Here are some points:
[ -5   3  -2  -5  -7  -8 -14 -15 -19 -17 -14 -13 -18 -14 -15 -14 -12 -14
 -14 -17 -15 -13 -11 -15  -8  -4   0   2   3   1  -3   0   3   1   0  -1
   1   3   6   2  -2  -5  -8  -2  -3 -10  -9  -6]
[ 3  7  4 12  8  3  5  7  2 -1 -2  2 -1  2  4  2  6  9 11 11  8  3  6 13
 13  8  8  6  7 12  6  8 13 13 11  9  4  6 11  9  6 10 10 11 10  8 12 10]
[-1 -2 -2 -3 -5 -9 -5 -1  1 -4 -1 -5 -7 -3 -5 -4 -4 -3  2  0  5  5 10 13
  9 12 17 14 12 17 14 19 15 18 23 21 18 23 25 27 26 25 26 26 26 25 30 32]
[ -4 -12 -11 -14 -14 -15  -9  -8 -16 -13 -16 -21 -16 -15  -7  -1  -7  -4
  -2   1   5   5   4   2   8   9   4   6   6  10  14  14  10  12  12  15
  11   9   4   4   8   5   7   9  16  21  24  18]
[ 0  4  7 11  9  7  9  8  9 16 17 17 23 24 31 38 34 38 37 40 37 43 47 54
 56 54 58 55 61 57 54 52 54 49 48 51 56 62 60 64 64 59 58 56 57 62 65 65]
[ -1  -4   2  -2  -5  -9 -11 -12  -9  -8  -8 -11 -13  -8 -14 -11 -11  -7
  -5  -5  -3  -4  -9  -8  -4   0   3  -1  -6  -6  -2  -7   0  -5  -9  -2
   3  -2  -2   2  -2  -9 -11 -15 -12 -13  -6  -5]
[ -2  -4  -3  -6  -3   1   3   7   9   8   8   8   8   3   2   4   4   2
   1  -1  -2  -6  -8  -9  -5  -9  -9 -12 -11 -16 -14 -15 -13  -9  -8  -9
  -4  -5  -7  -6  -5  -1  -1   3   3   6   6   7]
[ 2  8 12  5 12 15 20 19 13 20 19 16 23 28 33 33 38 40 35 42 47 42 38 43
 45 39 33 31 32 34 31 24 26 29 29 25 27 21 22 27 21 22 21 23 23 30 30 25]
[  3   4   0  -5 -10  -8 -12 -16  -9  -4  -4  -7  -6  -2  -5  -9  -9  -5
  -6  -4  -4  -2  -3  -4  -6   1   2   4   3  -4  -3  -2  -4   1   1   0
  -2  -3  -7  -4  -5  -1  -4  -1   2   2   1  -5]
[ 3  8 11 18 20 16 23 23 23 22 22 23 25 25 22 22 20 19 18 19 19 23 21 26
 26 25 21 20 24 20 25 27 34 32 32 39 38 42 40 45 47 44 39 43 43 39 43 43]
[ -2   0   2   2   6   8   3  -2  -4  -5  -1  -5  -8 -11 -14 -16 -19 -20
 -18 -22 -22 -16 -16 -18 -17 -22 -21 -26 -22 -17 -11 -11  -8  -8  -2  -6
  -6 -14  -7  -7  -4 -12  -6  -6  -7 -11  -7  -7]
[ 1 -3 -1 -2 -1 -4 -2 -2 -3  3  6  6  9 11  6 10 12  9  9  9 12 14 11  7
  6  9 10 11  7  9 11  9 13 14 16 17 13 18 22 21 25 20 18 21 19 19 23 23]
[ -3  -5  -6   1   2   3   8   4   0   1   1   7   5   4   2   4   7   3
   4  -1   2   2   4  -1   0   1  -6  -9 -12 -17 -21 -21 -21 -16 -11  -7
 -12 -14 -14 -17 -19 -13  -7 -11  -7  -5   0   1]
[ 5  5  6 13  8 10 14 10 14 16 18 20 25 23 24 22 23 18 16 14 19 19 15 15
 19 14 19 25 24 26 23 22 28 25 24 23 22 18 17 18 23 21 25 32 33 37 43 43]
[ -2  -1  -3  -5  -1   0   1   4   7   3  -3  -5 -11  -7 -10  -6  -9  -9
 -18 -20 -20 -19 -22 -20 -25 -30 -28 -29 -28 -23 -25 -30 -34 -35 -36 -35
 -42 -34 -38 -37 -35 -34 -36 -34 -28 -27 -33 -30]
[ 0  0 -3  3  5  7  3  7  6 10 10 12 13 16 20 19 24 24 28 21 22 20 19 22
 15 10  9  8  1 -1  1  7  7  7 12 16 14 16 15 12  9  9  3 10  8 11 11  7]
[  -1   -9   -9   -7  -12  -19  -22  -28  -32  -34  -40  -46  -48  -52
  -60  -59  -57  -57  -64  -64  -69  -74  -80  -79  -84  -86  -89  -84
  -93  -90  -92  -98 -104 -107 -108 -115 -118 -125 -126 -127 -127 -127
 -127 -127 -127 -127 -127 -127]
[  1  -1  -1  -5  -2   1  -6 -10  -8  -3  -2  -1  -3  -4  -2  -8  -6  -9
  -7  -5  -3  -3  -5  -4  -3  -3   0   2   1   4   4   2   3  12   9   5
  12  15  13   9   7  10   7   3   6   3  -1  -4]
[-4 -6 -1  2  2  5  2  6  4  3  4  7 10 17 23 26 22 21 20 22 22 26 27 24
 23 23 25 24 28 26 23 20 21 20 18 22 17 19 25 24 30 35 37 35 33 32 39 37]
[ -1  -4 -10 -12 -15 -19 -20 -24 -21 -19 -14 -14 -13 -18 -15 -12 -15 -21
 -15 -21 -22 -28 -34 -37 -35 -37 -46 -43 -47 -41 -46 -42 -45 -44 -52 -55
 -51 -48 -55 -54 -50 -49 -56 -52 -49 -45 -48 -51]
[-1 -2 -6 -8 -9 -5 -8 -8 -4  0  4  8 10  8  6 11  8  7  7  9 11 15 12 11
 16 13  9  8  6 13 17 17 17 14 15 16 17 12 14 15 18 15 17 19 18 21 19 15]
[ 5  9  6  7 12  8 11 14 15 19 22 20 18 22 28 28 25 21 25 22 25 29 33 33
 37 41 38 38 36 30 31 29 32 32 36 34 40 38 40 41 41 36 37 32 29 33 31 33]
[ 4  3  8  7  5  6  3  1 -4  1  2  8  5  5  8  7  7 11 12 12 11 11  9  7
  6  7  2  6 12 13 16 12 14  9  6 12 12 15 15 15 18 21 19 23 23 19 21 26]
[ 0 -4 -2 -4 -4  3  2 -3  1  0  5  6  3  4  0  5  5  4  6  7  8  7  3  5
  7  6  8 13 13 14 19 15 17 11 11 17 14 19 16 15 18 22 19 17 18 20 16 17]
[  4   0   2   3  -1  -3  -1   1   8   3   0  -3  -4  -5  -7  -5  -7 -11
 -10 -11 -10  -5  -2   0  -3   0   0  -6  -3  -5  -9 -15 -15 -17 -11 -15
 -18 -19 -17 -19 -21 -19 -19 -17 -19 -24 -26 -22]
[  1  -3   0  -3  -7  -6  -9 -11  -9  -8  -6  -1  -5  -7  -7  -7 -11 -10
 -10  -5  -8  -8   0  -2  -6   0   2   1   4   7   7   6  11  11   6   6
   6   4   6  11   8   6  10   9   7   7   6   9]
[ -5   1  -2  -3   0  -6  -3  -6  -6 -11  -8 -11  -9  -8 -11 -11 -12 -10
  -6 -14 -11 -18 -20 -17 -16 -16 -12  -7  -9  -7  -1   2  -3   0   2   7
   6   2   4   5   3   4   9   8   2   2   7  12]
[  3   2  -1   1   4  -1  -2  -4   1   0   1  -1  -7  -3  -6 -12 -11 -15
 -11 -16 -15 -19 -18 -15 -10  -7 -11 -13 -14 -14 -11 -13 -12  -9  -6  -2
  -2  -2   1   0   0  -4  -5  -6  -8  -6  -1  -7]
[ 1  8  1 -2  3  7  9  9 10  6 10  7  5  6  3  6  2  6 10 14 10  6  5  9
  7  8  3  8 12 14 17 12 14 10 16 19 22 21 18 15 16  9  5  6  1 -2  3  0]
[ 0 -3 -2  3  3  5  1  4  1  4  5  4  8  6  5  3  1 -1  3  0  5  8 11 15
 15 15 13 18 15 14 14 10 14 15 16 18 18 16 15 13 11  9  8  9 15 11 12 10]
[ 6 10 13 17 12  9 10  8  9  7  7 12 16 14 13  7  5  4  3  0  0 -2 -5 -3
  0 -1  2  2  7 10 14 10  5 13  7 14 15 19 19 19 13  9  9  5  8  9 18 14]
[ 6 12  9  9  4  5  4  5  4 11 13 17 16 14 22 22 20 16  9 11 16 16 11 11
 16 13 14 14 15 14  8 10 15 14 20 26 35 30 25 30 25 25 29 30 26 31 29 38]
[-6 -1 -1  5  8 13 15 17 16 20 20 21 20 26 22 19 18 17 21 19 14 14  8  3
 10  8 12 12 12 11  6 11 17 18 25 24 21 19 24 28 35 33 36 37 36 39 36 34]
[  2  -2  -7  -9  -8  -3  -3  -6 -12 -13 -13 -13 -15  -9  -3   1   7  -1
  -4  -6 -14 -10 -12 -16 -13 -14 -14 -16 -19 -17 -16 -16 -11 -14 -12 -14
 -17 -23 -22 -20 -17 -19 -22 -25 -25 -25 -31 -31]
[-1 -3  1 -2  3  4  6  4  3  9  8 13  7 10 15 18 21 19 18 17 21 25 25 27
 26 25 24 28 28 29 32 33 32 28 33 28 31 29 25 29 29 23 20 23 22 23 22 27]
[ 2  6  3  1  3  8 12 10  5  8  8 14 14 16 13 17 18 18 21 21 25 17 20 21
 15 17 14  9 11 10 14 11  8 13 12 13 18 14 16 12  7  9  5  8  9  9 14 20]
[ -6  -6  -5  -9 -13 -13 -10 -11 -11 -10 -10  -8 -14  -9  -8  -8  -7  -9
 -13 -15 -13  -9  -6  -7  -9  -9  -7 -13 -14 -12  -9  -7  -5 -10 -13  -8
 -10  -9 -15 -13 -17 -13 -13 -11 -14 -18 -19 -17]
[  2   1  -6  -4  -4  -7  -8  -6 -10  -3  -9  -9  -7 -10  -8 -13 -17 -22
 -16 -21 -22 -24 -19 -20 -19 -21 -22 -26 -20 -17 -21 -17 -21 -17 -24 -18
 -15 -20 -20 -16 -20 -16 -10 -14 -10  -7  -4  -1]
[ -4  -5  -8  -8  -9 -10  -9  -5  -4   1   1  -4  -3  -4  -2  -1  -5  -8
  -6  -9 -12 -11  -8  -4  -4   2   3   4   4   7  13  10   9  11  11  11
   8   7   9  16  18  19  19  26  24  29  28  34]
[   1   -3   -3  -10  -15  -18  -16  -12  -14  -12  -17  -21  -30  -30
  -35  -39  -47  -45  -43  -40  -45  -43  -40  -41  -43  -51  -54  -56
  -60  -63  -62  -64  -72  -75  -81  -87  -87  -88  -85  -84  -89  -91
  -89  -87  -93  -94  -97 -100]
[ 7  6 12 15 13 18 15 16 13 19 18 17 20 18 22 19 23 26 21 23 31 26 26 24
 21 25 24 20 16 12 17 18 17 21 21 15 13 13 18 21 23 27 33 35 31 29 26 23]
[  3   3  -3  -6  -7  -7 -12 -18 -20 -18 -16 -12 -18 -23 -26 -19 -17 -17
 -21 -24 -22 -22 -24 -31 -31 -35 -40 -41 -42 -45 -40 -36 -42 -38 -40 -38
 -38 -36 -35 -33 -29 -26 -29 -31 -36 -35 -32 -38]
[-1  6 11 14 17 16 15 18 18 17 18 23 28 32 29 27 23 23 21 30 32 28 31 34
 27 25 26 34 27 30 27 26 32 30 31 34 32 38 36 34 29 34 35 31 31 31 28 26]
[   2   -2    1   -6   -6  -15  -16  -24  -23  -30  -31  -40  -45  -44
  -49  -48  -56  -64  -62  -67  -67  -69  -66  -73  -78  -85  -92  -94
 -100  -99 -107 -106 -104 -101 -103 -100  -98 -102 -106 -108 -105 -104
 -108 -108 -113 -114 -115 -118]
[ 3  0  4  3  3  5 12 17 13 12 12 12 18 22 20 24 27 31 37 36 43 39 43 38
 38 38 39 41 45 45 41 47 49 52 53 48 52 57 54 57 58 59 61 61 58 63 65 69]
[ -1  -6  -9 -11 -10  -4  -7  -6  -3  -7  -6  -3   3  -1  -1   0   1  -3
   2   2  -4  -8 -13 -16 -14 -12 -17 -15 -14 -17 -14 -17 -23 -24 -27 -20
 -20 -23 -17 -10 -13  -8 -14 -13 -15 -17 -19 -23]
[ 2  4  7 11 14 17 17 15 14 13 14 18 18 25 21 21 21 24 26 29 36 39 43 39
 41 43 41 40 45 48 44 42 44 47 44 41 38 35 38 42 43 43 41 46 48 52 50 48]
[ 1  1  2  2  2  5  3  1 -1 -4 -4 -9 -7 -3  0  3  0  5  8 11 14 12 16 17
 20 18 14 15 20 18 18 19 19 14 19 16 14 19 18 23 27 24 24 25 27 26 30 33]
[  -3   -2  -13  -19  -24  -30  -29  -28  -24  -26  -30  -28  -33  -36
  -34  -37  -47  -51  -58  -60  -67  -65  -71  -75  -74  -72  -70  -75
  -76  -80  -82  -81  -88  -88  -89  -94  -98  -97  -99 -105 -102 -109
 -109 -110 -110 -117 -124 -125]
[  3  10   5   3   4   2   1  -3  -5  -4  -5  -3  -5  -7  -9  -5 -12 -14
  -8 -12 -13 -14 -17 -17 -19 -22 -20 -22 -24 -18 -14 -18 -18 -24 -18 -24
 -18 -16 -19 -19 -24 -24 -19 -21 -24 -24 -27 -29]
[  -5  -12  -15  -15  -17  -21  -21  -25  -30  -36  -42  -49  -54  -55
  -61  -56  -57  -54  -57  -60  -63  -65  -63  -62  -61  -60  -65  -72
  -73  -74  -78  -82  -89  -94 -101 -103 -110 -115 -114 -121 -121 -120
 -119 -121 -124 -125 -127 -127]
[ -3  -2  -1   5   1   1   8  12  14   7  10   9  12   5  11   6  12   8
  12  13  17  12   6   1   0  -8  -9 -10 -11 -14  -9  -7  -5  -6  -9  -4
  -3  -2   4  -1  -5   1  -6  -9 -13 -17 -16 -16]
Here are 10 more points, each followed by its number:
[ 1  4  3  1 -1  1  0  1  5  6  8 10 14 13 11 13 14 19 22 22 23 28 33 36
 32 37 35 33 37 32 39 42 38 40 39 44 43 42 45 46 51 53 52 55 61 61 64 60] 0
[-5 -4 -2 -3 -8 -6  0  0  1  1  2  4 10  7  8  5  9 10  8  9 13 17 14 16
 17 21 19 22 19 23 21 19 17 19 18 16 13 11 19 15 15 12 16 21 15 17 21 26] 1
[  4   2   5   5   0  -2  -4   0   2   0  -6  -2  -7 -12  -7 -12 -11 -11
 -14  -9 -13 -11 -11 -11 -16 -22 -17 -21 -17 -15 -16 -15 -18 -26 -28 -31
 -37 -43 -41 -40 -44 -43 -48 -49 -55 -57 -56 -55] 2
[ 5 -1  0  3  7  7  6  1  4 11 11 12 15 13  9  4  3  3 10 11 15 14 19 25
 23 19 22 19 18 15 17 18 12 12 12 11  5  4  8 13 13 14 14 16 15 15 13 18] 3
[ -3  -8 -10 -11  -9  -4  -7 -11 -16 -21 -21 -16 -21 -26 -29 -22 -17 -16
 -12 -14 -20 -20 -16 -21 -16 -11 -11 -13 -12  -8  -1  -8  -7  -2   0  -6
 -10 -16 -17 -24 -29 -36 -30 -34 -41 -37 -31 -30] 4
[ -4  -4   0  -1  -3  -9  -6  -2   2   0   1   2   2   0  -1  -4  -9  -3
  -2   5   4   2   6   2  -3  -3   0   0  -3   4   6   2  -2  -2  -6  -7
  -9 -11 -14 -17 -14 -18 -23 -22 -21 -20 -20 -22] 5
[ -4   0  -5  -3  -3 -10  -5 -10  -8 -11 -16 -12  -5 -12  -9 -10 -14 -14
 -11  -9  -9  -3  -6  -1   0   2  -6  -1   5   6   0  -5   0   1   2  -2
   0   3   7  10   9   7   8  14  15  12  14  10] 6
[-2 -1 -3 -7 -8 -6 -2  0  5  2  3  8  9 11 11 17 16 14 18 21 18 18 23 28
 24 21 17 21 25 23 21 19 17 14 15 12 12 17 22 17 12 16 21 14 12 13  9 15] 7
[ 4  6  7  7  3  2  4  7  2  4  5 11 13 14 19 23 25 31 28 30 32 26 25 19
 17 11  6  3  6 -1 -7 -2  2  9  2  8  9  2  0 -6 -2  0 -8 -1 -3 -8  0 -5] 8
[ 4  8  8  8  7  2  2 -4 -1 -3 -4 -1 -1  5  5  3  3  7  9 13 22 25 21 26
 30 26 25 22 28 25 21 22 24 28 32 31 33 37 34 32 27 32 33 30 29 23 22 20] 9
Which of these numbered points is nearest to each point below by angle, seen from the average point of the first points? Its number follows each.
[  3   2  -1  -4   1   5   6   2  -1 -10 -13  -7 -10  -6   0   1   7   6
  10   6   9   2  -2   1   6  10  15   7  11  11   1   0  -8 -10 -11  -8
  -8 -12 -17 -23 -22 -17 -22 -21 -21 -23 -27 -20] > 5
[  1  -2  -5   0  -4  -7  -5  -4  -7 -10 -12 -17 -21 -18 -18 -11  -7  -5
  -2  -1  -4  -7  -1   5  -3  -4  -5 -10  -7  -6  -1   3  -2   2   1  -3
  -6  -4  -4   3   4   8   5   6   2   8   4   7] > 6
[  5   4   6   3  -3 -10  -4  -8 -11  -7  -5 -11 -11 -10  -9  -8 -13  -8
 -11  -8  -7   0  -8 -12  -7 -12  -6  -3  -9  -7  -9 -11  -9 -11  -7  -6
  -3  -1  -7  -3   1   2   8  10   7   6   7   5] > 6
[ -4   0   6  -1   5   4   8   5   8   7   8   5   1   2   0   5   0  -3
  -6  -8  -4  -3  -4  -7 -11 -18 -13 -16 -19 -23 -16 -14 -23 -19 -17 -16
 -21 -16 -14 -14 -18 -20 -24 -17 -16 -11  -6  -8] > 2
[  7   6   0   3   2  -1  -5 -11 -15 -18 -16 -23 -16 -16  -9 -14 -11 -16
 -17 -14 -20 -18 -15 -16 -11 -13 -18 -15  -9 -11 -10  -6  -5  -6  -5  -1
   2   4   3   4   7  14   9   6  10  12  11  16] > 6
[ 2  5  1 -2  3  6  6 11 15 16 16 17 13 14 16 18 22 23 25 24 24 29 30 31
 35 30 32 33 34 31 33 36 32 35 37 35 35 37 39 38 44 46 48 54 51 51 55 55] > 0
[ -3  -4 -10  -8  -8  -5  -8  -8  -3  -3 -10 -13  -8  -4 -10  -7  -5  -4
  -2  -3 -10  -5  -1  -5  -8  -3  -9  -4   2  -4  -1   1   3   8  10   4
  11   3   5   6   7  15  17  22  19  19  18  19] > 6
[-2 -8 -5 -7 -5 -9 -4 -5  0 -3 -4 -5 -1  1  5  0  5  7  6  3  1  1  6  2
  8  8  9 10  8 10 10 13 10  8  7  5  8 10  6  5  2  5  7 10 12 16 17 19] > 1
[  5   9   5  11   9  12   7  10   7   9  15   8  14  15  16  17  12  20
  18  17  15  15  12   4   1   4  10  10   3   3   0  -5  -6  -2   0   0
  -5 -11 -12 -10  -4  -7  -8  -5  -2  -5  -3   3] > 8
[ 4  7  5  9  6 10 10 14 15 18 20 20 18 19 19 14 17 21 24 26 22 19 18 21
 24 23 26 21 24 28 30 34 41 43 42 44 48 46 49 53 55 62 65 66 69 73 80 81] > 0
[ -4  -5 -11  -4  -1  -2   4   5   4   2  -1   2   6   6   5   8  12   9
  10  10   5   6   4  10  12  18  18  24  30  33  29  30  31  24  26  26
  25  26  23  20  18  17  20  17  13  12  13  10] > 1
[  2   4   4  10   7  12  16   9  13   9   9  11   6   6   5   2   0   0
   7   2  -1   0  -1  -3   3   0   6   5   0   7   2  -1   3   2   0  -4
  -6  -6  -6  -7 -10  -6  -1   2   4   2  -2   1] > 3
[ 4  7 12 11 14 17 17 19 20 13  9  9  6  6  6 17 17 19 17 23 30 38 35 39
 42 42 40 39 38 38 35 31 35 39 42 43 50 52 51 49 42 47 45 42 43 37 31 25] > 9
[   1    1    2    2    0   -5   -5  -14  -12  -11  -10   -8  -10  -14
  -17  -23  -22  -21  -24  -29  -27  -34  -37  -39  -39  -46  -52  -53
  -63  -63  -70  -68  -77  -73  -75  -77  -82  -89  -96 -100 -103 -105
 -103 -109 -108 -110 -108 -118] > 2
[ 6 12  7  0  6  1 -1  5  3  4  1  0  0  2  5 -3 -7 -4 -1  1  4  5 10  6
 10  6  1  4 -3 -3  2 -2  0  4  8  9 15 15 13  8 14 10 17 14 13  5  3 11] > 9
[  0   3  -3   2  -3   2   3   2   8  10   9   2   1   1  -6 -11 -10  -4
  -2  -5  -1   4   4   6   1   0   2   5  -3  -9  -3   1  -3  -1  -9 -13
 -12 -11 -19 -19 -21 -20 -19 -25 -24 -20 -21 -25] > 5
[  2   4   0   9  10   6  11  13  19  19  25  21  23  22  18  20  19  18
  15  18  18  15  17  13  17  11  13   8   3   0  -6  -1   3   2  -3  -9
  -9  -6 -10  -9  -8 -12  -8 -10 -12 -16 -16 -14] > 8
[ 2  5  5  5  7 12  6  7  4  7  5  5 14 12  9  9 10  9 14 15 15 18 17 18
 20 15 11 16 17 15 16  9 10  8  2  2  4  3  1  7  6  5 12 14 18 17 17 13] > 3
[  5   8   9  11  11   8  10  12  13  11  15   8  10  12  11  10  11  11
  15  15  14  11  13   7   5   6   3   4   3   0   4   1   0  -1   2   5
   3   2  -1  -2  -6 -12  -4  -1  -2  -3  -2  -5] > 8
[  4   0  -7  -6  -4  -1  -4  -6 -14 -11 -16 -13  -8  -5 -13 -17 -17 -20
 -19 -17 -14 -10  -9  -9 -11 -17 -17 -19 -15  -9  -9  -5  -3  -2  -5   0
   5   1   8   6   3  -6 -12 -15 -13  -7  -7 -13] > 4
[  2  -3  -3  -2   0  -1  -2   0  -3  -7  -7  -7  -8  -8 -13 -10 -15 -14
 -12  -8 -14 -12  -7  -3  -4   2   3   2  -2  -4  -2  -9  -6 -11 -14 -10
  -7  -5  -5  -6 -12 -14 -12 -12  -7  -8  -6 -14] > 4
[ -3   1   2   5   2  -2  -2   2   6   3  11   7   7   7   4  -1  -2  -6
  -3  -7  -4 -10  -5   0   1   2   4   9   6  -2   4   0  -1  -7 -14 -12
 -11  -5  -8 -14 -10  -7  -9 -13 -18 -18 -17 -16] > 5
[  3   4   1  -2  -5  -6 -11 -16 -14 -15 -16 -12  -9 -11 -10  -9  -5   0
  -4  -4  -5  -2  -5  -7  -2  -5  -7  -7  -4   2   4   6   4  10  15  11
   9   8  11   8  10   7  14  20  20  21  19  19] > 6
[ 6  3  6  5  8 11 12 10  8 10 11 14 18 18 18 17 19 22 25 29 26 24 21 20
 22 19 26 22 22 19 21 19 13 18 20 22 24 23 20 18 20 17 14 13  9  9 10 14] > 7
[ -1  -1  -5 -10  -7  -3  -2   1   5   2  -4  -8  -5  -9  -6   0  -2  -5
  -6  -3  -6  -4  -4  -5  -4   1  -4  -3  -6  -6  -2  -1  -1   1  -2  -4
   3   5   4  11  10   6  10   4   8   5   8   4] > 6
[ -6 -15 -15 -10 -15 -24 -22 -16 -12 -14 -15 -18 -16 -25 -19 -15 -24 -21
 -26 -25 -25 -27 -22 -26 -26 -25 -27 -24 -23 -19 -14 -22 -17 -20 -17 -17
 -12 -11 -14 -13 -17 -21 -22 -20 -18 -20 -26 -21] > 4
[ -5  -6  -7  -7  -4  -9 -12 -17 -21 -15 -15 -12 -16 -14 -21 -21 -19 -21
 -25 -26 -21 -22 -28 -25 -31 -25 -22 -24 -21 -17 -20 -15  -9 -13 -15 -17
 -16 -19 -18 -14 -18 -22 -15 -16 -12  -7  -1  -4] > 4
[ 4 -1  2 -1  7  6  2  5  5  3  7  9  6  6  5  1  1  3 -2 -3 -3 -7 -4 -1
  2  5  4  2  7 12 12 14 13 16 23 19 23 20 18 25 30 36 41 46 49 56 50 48] > 0
[ -2  -3  -1  -1   5   5   5   3   0  -7  -6  -8  -7  -8 -16 -11 -15 -11
 -14 -12 -12 -10 -12 -15 -19 -16 -20 -24 -28 -29 -28 -26 -31 -31 -38 -33
 -34 -36 -40 -43 -42 -46 -50 -45 -49 -49 -48 -42] > 2
[ -1   3  -3  -4  -2   1  -2   2   1   4  -2  -2   0   2   0  -7 -15 -18
 -15 -13  -8   0  -1   1  -7  -6 -12 -22 -25 -21 -26 -26 -33 -34 -34 -41
 -41 -44 -48 -54 -49 -45 -44 -42 -43 -35 -34 -35] > 2
[ -2   2   3   0   3   1  -7   1   4   9   3   8   8   4   8   2  -3  -7
 -11 -15 -18 -15 -16 -14 -20 -23 -18 -14 -16 -21 -19 -16 -12  -9 -11  -9
 -13 -15 -17 -17 -13 -14 -19 -17 -16 -17 -16 -17] > 2
[-4  0 -1 -5 -3  3  3  0 -3 -5 -3  3  8  6  5  4 10  3 10 12  5  9  9  4
  7  3  3  8 10 10 10 15 13 11 15 12 10  8  8  7 11  6  9 13  5 10 11 16] > 1
[ -3  -1  -4  -5  -8 -17 -10 -18 -14 -17 -15 -14 -10  -5 -11  -5   0  -1
   2   7   6  -1  -4  -5   0   2   0   6   3   1   5   1  -4  -6   0  -7
  -5  -2   2   3   6   2  -4  -7   1  -4   0   2] > 6
[ 5  6  8  5  1 -3 -5 -2 -2 -2  1  4  4  6  5  7  9  7  8 14 16 19 17 17
 22 19 19 20 18 15 11 18 14 14  8 10  7  5  9 15 15 10 13 12 14 15 19 22] > 1
[  6  -3   2   0  -1   4   2   6  11  14  20  15  18  16  19  19  22  20
  22  21  23  23  28  22  25  30  33  32  28  30  31  34  26  21  14   7
   3  -4  -3  -8  -8  -6  -9  -6  -6  -8 -12 -18] > 7
[  2  -2   2   1  -7  -4  -8 -15 -22 -27 -22 -23 -21 -25 -19 -19 -24 -17
 -16 -14  -9 -14 -15 -11  -7 -13 -12  -6 -13 -13  -8  -3  -5   0   0   4
   4  -1  -6  -2   3   5   8   8   6   5   1  -2] > 6
[ -4   0  -1  -5  -4  -5  -8 -11 -11 -14 -17 -18 -21 -13 -15 -15 -15  -9
  -1  -4  -8  -9  -3  -4  -7  -4  -5  -4  -2  -4  -3   4   9   5   2   0
   0  -2  -6   1  -1  -2   2   5   6   2   1  -1] > 6
[ -1  -6 -14  -9  -3  -8  -4  -1   0   4   9  -1  -1   2   3   4  10  11
  11  16   9   9  12   7   3   5   3   2   2   3  -5  -7  -8 -14 -13 -20
 -21 -20 -22 -22 -20 -18 -10 -11 -12 -16 -10 -12] > 5
[ -4  -6  -7  -9 -10 -15 -12 -13  -8  -7  -3  -2  -1  -3   0  -4  -2  -4
  -8  -7  -3  -6  -4   1   4   5   5  -1   7   5   5   0  -3  -4  -8  -5
  -1   3   8   9   8   9  12  10  14  12  13  12] > 6
[ 0 -4  4  2  4  2  8  7  7  6  9 15 20 27 25 31 27 21 15 12  2  2 -1 -1
  1  4 11 10 15 11  9 12 13 18 13 11 15 19 16 16 14 22 17 13  7 12 16 15] > 7
[  0   0  -5   2   5   6   1  -1  -4  -5  -5  -6  -5  -1   1  -4  -7  -9
 -10  -7  -5  -9 -10 -12 -17 -14 -15 -15 -20 -17 -13 -15 -19 -23 -18 -18
 -18 -19 -22 -26 -28 -25 -20 -16 -17 -18 -18 -17] > 2
[ 0 -5 -2  2  1  8  6  3  3 -1 -5 -2 -2 -2 -9 -6 -4 -2 -1 -7 -2  0 -3 -5
 -2 -7 -3 -1  3  3  2 -4 -6 -9 -5  1  4  0 -2  0 -6 -2 -1 -7 -3 -3  0 -7] > 4
[ -5  -3  -8  -9  -6  -4   0   2   7   2  -1 -10 -14 -15 -13  -8  -4  -2
  -4  -2   2   2   7  12  16  15  18  22  23  23  22  17  13   9  11  15
   8  10   3   0  -5  -5  -1  -5  -3  -1  -6 -10] > 1
[ 3  2  4 10 15 21 20 15 20 11 10  9 10 12 16 13 18 13 12  8 12 17 21 13
 15 12  5  2  2  7  3  0  5  0 -4 -3 -8 -6 -1  2 -1 -8 -4  3 -2 -7 -3  1] > 8
[  2   1  -2  -5 -12  -5  -5  -4   2   6   8   6   6  10  14   9   5   4
   0  -4   0   2   3   4   3   8  12  11   7   3   4  -1   4   7   6   2
   5   0   0  -2  -6  -4  -6 -10  -6  -5  -5   1] > 7
[-3 -4 -2 -4  0  0  0  0  6  5  4  7  9  6  8 15 10 13 15 17 23 24 28 29
 32 37 42 47 53 48 46 46 46 48 47 49 51 49 46 51 53 56 58 62 66 68 65 70] > 0
[ 4  1 -2 -2  1  1 -3  0  0  0 -3  0 -1 -1  0  4  8  4  0  5 10  6  7  3
  5  9 10  8  5  4  7  6  9  8  5  3  4  8  4  6  4  2 -2  2  4  5  1  4] > 1
[  -9   -6   -8  -15  -17  -20  -23  -24  -25  -32  -37  -36  -45  -53
  -57  -52  -54  -60  -67  -66  -65  -72  -77  -79  -82  -84  -89  -98
  -99 -101 -102 -106 -110 -115 -110 -120 -123 -124 -126 -127 -127 -127
 -127 -127 -127 -127 -127 -127] > 2
[ 2  6  7 14 13  8  2  9  3  4  7 13 17 23 20 14 20 26 20 28 30 31 22 29
 22 18 21 25 19 25 16 12 17 16 20 19 19 20 16 12  9 11  4  0  3 -3 -9 -9] > 7
